Here is a table of points, one per row:
array([ 2.141,  2.001,  1.525,  1.654,  0.200,  1.023,  0.130,  0.136,  1.421, -0.434,  0.299,
        0.358,  0.568,  1.351,  1.135,  0.333,  0.716,  1.222,  0.354,  0.259,  0.153,  0.054,
        0.027,  0.395])
array([ 1.102,  0.450,  0.674, -0.630,  0.127,  1.478,  1.488,  1.478,  0.901,  1.382,  1.771,
        0.088,  0.446,  0.695, -0.083,  0.165,  0.923,  1.324,  0.121,  0.342,  0.269,  0.466,
        1.485,  0.017])
array([ 0.859,  0.358,  0.757,  0.833,  0.479, -0.198,  0.384,  0.219,  1.563,  0.793,  0.613,
        1.511,  0.764,  1.047,  0.429, -0.306,  0.877,  1.496,  0.214,  0.554,  1.299,  1.632,
        1.923,  2.269])
array([ 0.374,  0.510,  1.151,  1.180,  1.696,  1.657,  1.669,  1.691,  2.095, -0.045,  0.210,
        0.208,  0.735, -0.111,  1.410,  1.544,  1.304,  1.045,  1.088,  0.576,  0.513,  0.066,
        0.230,  0.810])
array([-0.305,  0.442,  0.210,  0.977, -0.346,  0.715,  1.458,  1.479,  1.569,  1.869, -0.070,
        0.539,  0.773,  0.313, -0.083,  0.674,  0.982,  0.099,  0.185,  0.906,  0.213, -0.356,
        0.543, -0.083])
array([ 1.049, -0.490,  0.640,  0.673,  0.029,  0.251,  1.223,  1.987,  1.405,  1.789,  0.876,
        0.418,  0.957,  0.260,  0.390, -0.322,  1.023, -0.012,  1.219,  0.499,  1.078,  0.423,
        0.485,  0.925])
array([ 0.767,  0.779,  0.675, -0.416,  0.492,  1.476,  1.451,  1.331,  1.852,  1.183,  0.878,
        0.256,  0.635,  1.156,  0.804,  0.338,  0.116,  0.781,  0.600,  1.012,  0.536,  0.041,
        0.112,  0.428])
array([ 0.871,  0.672,  0.627,  1.001,  0.090,  0.694,  1.477,  1.771,  1.362,  1.402,  0.929,
        0.861,  1.379,  1.440,  0.995,  0.568, -0.318,  1.137,  0.622,  0.047,  0.889,  0.681,
        1.828,  0.057])
array([ 0.449,  0.695,  0.435,  0.250,  0.650, -0.332,  0.590,  0.871,  1.846,  1.437,  1.948,
        1.943,  1.689,  0.405,  0.587,  1.393,  0.527, -0.083,  0.550,  0.212, -0.384,  0.981,
        0.041, -0.088])
array([ 2.144,  1.918,  1.905,  1.243,  0.074, -0.493,  1.034,  0.229, -0.008,  0.293,  1.180,
        0.952,  0.452,  0.973,  1.005,  0.447, -0.044,  0.052,  0.828, -0.237,  0.908, -0.390,
        0.873,  0.683])
array([-0.166,  1.355,  0.817,  0.216,  0.389,  0.550,  0.635,  0.660,  0.051, -0.094,  0.710,
        0.648,  1.468,  0.536,  0.573, -0.570,  0.523,  0.680,  0.899,  1.999,  1.343,  1.826,
        1.481,  1.756])
array([ 0.287,  0.772, -0.146,  0.891, -0.350,  0.025,  0.291,  0.483,  0.081,  0.675,  1.362,
       -0.126,  0.261, -0.076,  0.874,  1.889,  0.774,  1.155,  0.518,  0.172,  1.090,  1.065,
        1.258,  1.956])
array([ 0.885,  1.019, -0.483,  0.443,  1.134,  2.025,  0.721,  0.855,  0.985,  1.440,  0.940,
        0.887,  1.081,  1.005,  0.613,  0.165,  0.383,  0.582,  1.326, -0.369,  0.776,  0.152,
        0.444,  1.204])
array([ 0.039,  0.351,  1.267,  0.189,  0.198,  0.230,  0.019,  0.641, -0.450,  0.362,  0.332,
        0.763,  0.355,  1.500,  1.721,  1.723,  1.683,  1.789,  2.044,  1.389, -0.336,  0.496,
        0.252,  1.434])
array([ 2.011,  2.080,  2.013,  1.905,  0.562,  1.165,  0.221,  0.862,  0.051,  0.481,  0.344,
        1.059,  0.481, -0.187,  0.133,  0.629,  1.931,  0.615,  1.139,  0.271,  0.425,  1.004,
        1.863,  0.335])
array([0.130, 0.110, 0.476, 1.796, 1.784, 1.898, 1.965, 0.504, 0.302, 0.047, 0.136, 0.747, 0.158,
       0.544, 0.600, 0.827, 1.379, 0.841, 0.379, 0.007, 1.136, 0.477, 0.495, 0.351])
array([-0.101,  0.014,  0.356,  1.104,  0.670,  0.156,  0.524,  0.368,  0.739,  0.036,  1.115,
       -0.199, -0.040, -0.170,  1.328,  0.130,  0.292,  0.391,  1.636,  1.345,  1.353,  1.495,
        1.596,  0.468])
array([ 0.105,  0.586,  0.793,  0.853,  0.489,  0.763,  0.823, -0.341,  1.035,  1.428,  1.952,
        1.790,  1.893,  1.963,  1.857,  1.160,  1.771,  0.106,  1.448,  0.525,  1.024,  0.148,
        0.819, -0.053])
array([ 1.555,  0.645,  1.355,  0.305,  0.164,  0.751,  0.192,  0.579,  0.516,  0.672,  0.198,
        0.561,  1.667,  0.466,  0.311,  1.122, -0.101,  0.063,  0.248,  1.508,  1.465,  1.263,
        1.682,  2.101])
array([ 0.972,  0.391,  0.498,  0.937,  0.870,  0.366,  0.567,  0.993,  0.327,  0.001,  0.665,
        0.250,  1.680,  2.161,  1.548,  1.743,  2.039,  1.603,  1.312,  1.240,  1.864,  0.892,
       -0.039,  0.449])
array([-0.044,  1.293,  1.012,  0.510,  0.579,  0.236,  1.573,  1.540,  1.533,  1.492,  0.980,
       -0.071,  0.703,  1.075,  0.544,  0.026,  0.694,  1.156,  0.476,  0.281,  0.082,  0.491,
       -0.427,  0.922])
array([ 0.382,  0.242,  0.324,  0.025,  0.963,  0.231,  0.300, -0.263,  0.528,  0.385,  0.141,
        0.465,  0.652,  0.983, -0.460,  0.729,  0.182,  1.183,  1.366,  1.826,  1.305,  1.463,
        1.832,  0.998])
array([-0.117,  0.398,  1.064,  1.686,  1.861,  1.932,  0.622,  0.042, -0.176,  0.287,  0.643,
        0.951,  1.256,  1.002, -0.134,  0.207, -0.319,  1.497,  0.491,  0.280,  0.220,  0.918,
        0.068,  0.187])
array([ 0.038,  1.466,  0.538,  0.218,  1.164,  0.192,  1.039,  0.817,  0.249,  1.134, -0.084,
        1.027,  0.001,  1.222,  1.391,  1.757,  1.643,  1.865,  1.746,  1.709,  1.404,  0.345,
        0.966,  0.759])
array([ 1.306,  0.386,  0.372,  0.126,  0.779,  1.606,  1.831,  1.449,  0.815,  0.886,  0.273,
        0.878, -0.205,  0.455,  0.934,  0.358,  0.598,  0.361,  0.117,  1.118,  1.121,  1.654,
        0.019, -0.031])
array([1.189, 0.249, 0.045, 1.188, 0.311, 0.383, 0.543, 0.895, 1.283, 0.920, 0.270, 0.324, 0.879,
       1.893, 0.870, 1.798, 1.300, 1.812, 2.140, 1.674, 1.099, 1.457, 1.563, 1.400])
array([-0.022,  0.042,  0.839,  0.377,  0.794,  1.107,  0.090,  1.751,  1.527,  1.890,  1.605,
        1.873,  1.770,  1.351,  2.164,  1.593,  1.129,  1.004, -0.028, -0.078,  0.963,  0.800,
        1.455,  0.054])
array([ 0.250,  0.877,  1.108,  1.455,  0.959,  1.287,  1.438,  1.517,  1.927,  1.408,  2.174,
        2.043,  0.526,  1.455, -0.136,  1.046,  0.396,  0.209,  0.291,  1.272,  0.627,  0.563,
        0.352,  0.849])
array([ 0.885, -0.118,  0.956,  0.057,  1.450,  1.236,  0.186, -0.142,  0.931,  0.736,  1.045,
        0.190, -0.700,  0.217,  0.637,  0.783,  1.262, -0.257,  0.222,  0.158,  0.926,  1.818,
        1.939,  2.007])
array([ 1.241,  1.009,  0.742, -0.051,  0.247,  0.988,  1.885,  1.522,  1.680,  1.576,  0.838,
        1.318,  1.420,  1.106,  0.796,  1.015,  0.269,  0.256,  0.641,  0.390,  0.551,  1.548,
        0.154,  1.204])
array([-0.071,  0.590,  0.534,  0.004, -0.151,  0.201,  0.815,  0.142,  0.069, -0.397, -0.429,
        1.175,  1.249,  1.357,  0.884,  1.577,  0.927,  0.078,  0.296, -0.284,  1.428,  1.309,
        1.421,  1.718])
array([ 0.909,  1.162,  1.904,  1.845,  1.813,  1.330,  1.894, -0.342, -0.025,  0.868,  0.569,
        0.105,  0.637,  0.024,  0.886,  1.244, -0.123,  0.828,  0.269,  0.959,  1.261,  0.473,
        0.617,  0.624])
array([ 0.979,  1.024, -0.471,  0.963,  1.717,  1.759,  2.099,  0.809,  0.312,  0.777,  0.338,
       -0.206,  0.833,  0.632,  1.370,  0.829,  0.592, -0.153,  0.184,  0.929, -0.197,  1.221,
        1.170,  1.327])
array([0.960, 0.189, 0.232, 0.544, 0.568, 0.706, 0.176, 0.823, 0.270, 0.721, 1.813, 1.653, 0.731,
       0.055, 1.399, 0.964, 0.369, 1.395, 1.845, 1.987, 2.068, 1.392, 1.211, 1.241])
array([ 0.947, -0.443,  0.550,  0.746,  1.698,  1.541,  1.647,  1.321,  0.777, -0.136,  0.815,
        0.830,  0.821,  0.580,  0.058,  0.969,  0.343,  0.411,  0.649,  0.229,  0.101, -0.409,
        0.564,  0.776])
array([ 1.591,  1.578,  1.638,  1.771,  1.650,  0.223, -0.616,  0.596,  0.363,  1.126,  0.210,
       -0.295, -0.262,  0.504,  0.131,  0.141, -0.166,  0.193,  0.423,  0.166,  0.706,  1.339,
        0.024, -0.003])
array([ 1.317,  0.291,  0.664,  0.392,  0.239,  0.456, -0.047, -0.642,  0.191,  1.334,  1.689,
        1.483,  1.974,  1.576,  1.837,  1.611,  1.873,  1.434,  0.436,  1.540, -0.058,  0.459,
       -0.243,  0.743])
array([ 0.826,  1.152,  0.223, -0.114, -0.099,  0.549,  0.301,  0.136,  0.766,  0.101,  0.456,
        0.529,  0.602, -0.511, -0.097,  1.146,  1.388,  1.795,  1.907,  1.555,  1.716,  1.187,
        0.930,  0.197])
array([ 1.202,  1.796,  1.667,  1.686,  2.119,  0.747,  0.083,  1.049,  0.687,  0.976,  0.190,
        0.878,  0.621,  0.226,  0.593,  0.123, -0.199, -0.029,  0.874,  0.422, -0.028, -0.247,
        0.227,  1.235])
There is one direction along which these points spread out most. Take the direction at right angles to it along which they spread out most. Then take the direction at right angles to both along which they spread out most. Go by this last direction. For each point below, how far along it does it lie, from 0 to 99? The average is 50, and the first point in the table lies past the average. One standard deviation of the points above along it is 16.
array([ 0.885, -0.118,  0.956,  0.057,  1.450,  1.236,  0.186, -0.142,  0.931,  0.736,  1.045,
        0.190, -0.700,  0.217,  0.637,  0.783,  1.262, -0.257,  0.222,  0.158,  0.926,  1.818,
        1.939,  2.007]) 26
array([-0.071,  0.590,  0.534,  0.004, -0.151,  0.201,  0.815,  0.142,  0.069, -0.397, -0.429,
        1.175,  1.249,  1.357,  0.884,  1.577,  0.927,  0.078,  0.296, -0.284,  1.428,  1.309,
        1.421,  1.718]) 45
array([0.960, 0.189, 0.232, 0.544, 0.568, 0.706, 0.176, 0.823, 0.270, 0.721, 1.813, 1.653, 0.731,
       0.055, 1.399, 0.964, 0.369, 1.395, 1.845, 1.987, 2.068, 1.392, 1.211, 1.241]) 42
array([ 1.241,  1.009,  0.742, -0.051,  0.247,  0.988,  1.885,  1.522,  1.680,  1.576,  0.838,
        1.318,  1.420,  1.106,  0.796,  1.015,  0.269,  0.256,  0.641,  0.390,  0.551,  1.548,
        0.154,  1.204]) 38
array([ 1.202,  1.796,  1.667,  1.686,  2.119,  0.747,  0.083,  1.049,  0.687,  0.976,  0.190,
        0.878,  0.621,  0.226,  0.593,  0.123, -0.199, -0.029,  0.874,  0.422, -0.028, -0.247,
        0.227,  1.235]) 67
array([ 0.972,  0.391,  0.498,  0.937,  0.870,  0.366,  0.567,  0.993,  0.327,  0.001,  0.665,
        0.250,  1.680,  2.161,  1.548,  1.743,  2.039,  1.603,  1.312,  1.240,  1.864,  0.892,
       -0.039,  0.449]) 75
array([-0.117,  0.398,  1.064,  1.686,  1.861,  1.932,  0.622,  0.042, -0.176,  0.287,  0.643,
        0.951,  1.256,  1.002, -0.134,  0.207, -0.319,  1.497,  0.491,  0.280,  0.220,  0.918,
        0.068,  0.187]) 62
array([ 0.947, -0.443,  0.550,  0.746,  1.698,  1.541,  1.647,  1.321,  0.777, -0.136,  0.815,
        0.830,  0.821,  0.580,  0.058,  0.969,  0.343,  0.411,  0.649,  0.229,  0.101, -0.409,
        0.564,  0.776]) 47
array([ 2.141,  2.001,  1.525,  1.654,  0.200,  1.023,  0.130,  0.136,  1.421, -0.434,  0.299,
        0.358,  0.568,  1.351,  1.135,  0.333,  0.716,  1.222,  0.354,  0.259,  0.153,  0.054,
        0.027,  0.395]) 83
array([ 0.871,  0.672,  0.627,  1.001,  0.090,  0.694,  1.477,  1.771,  1.362,  1.402,  0.929,
        0.861,  1.379,  1.440,  0.995,  0.568, -0.318,  1.137,  0.622,  0.047,  0.889,  0.681,
        1.828,  0.057]) 41
array([ 1.049, -0.490,  0.640,  0.673,  0.029,  0.251,  1.223,  1.987,  1.405,  1.789,  0.876,
        0.418,  0.957,  0.260,  0.390, -0.322,  1.023, -0.012,  1.219,  0.499,  1.078,  0.423,
        0.485,  0.925]) 29
array([ 1.102,  0.450,  0.674, -0.630,  0.127,  1.478,  1.488,  1.478,  0.901,  1.382,  1.771,
        0.088,  0.446,  0.695, -0.083,  0.165,  0.923,  1.324,  0.121,  0.342,  0.269,  0.466,
        1.485,  0.017]) 30
array([ 2.144,  1.918,  1.905,  1.243,  0.074, -0.493,  1.034,  0.229, -0.008,  0.293,  1.180,
        0.952,  0.452,  0.973,  1.005,  0.447, -0.044,  0.052,  0.828, -0.237,  0.908, -0.390,
        0.873,  0.683]) 73
array([ 1.555,  0.645,  1.355,  0.305,  0.164,  0.751,  0.192,  0.579,  0.516,  0.672,  0.198,
        0.561,  1.667,  0.466,  0.311,  1.122, -0.101,  0.063,  0.248,  1.508,  1.465,  1.263,
        1.682,  2.101]) 35
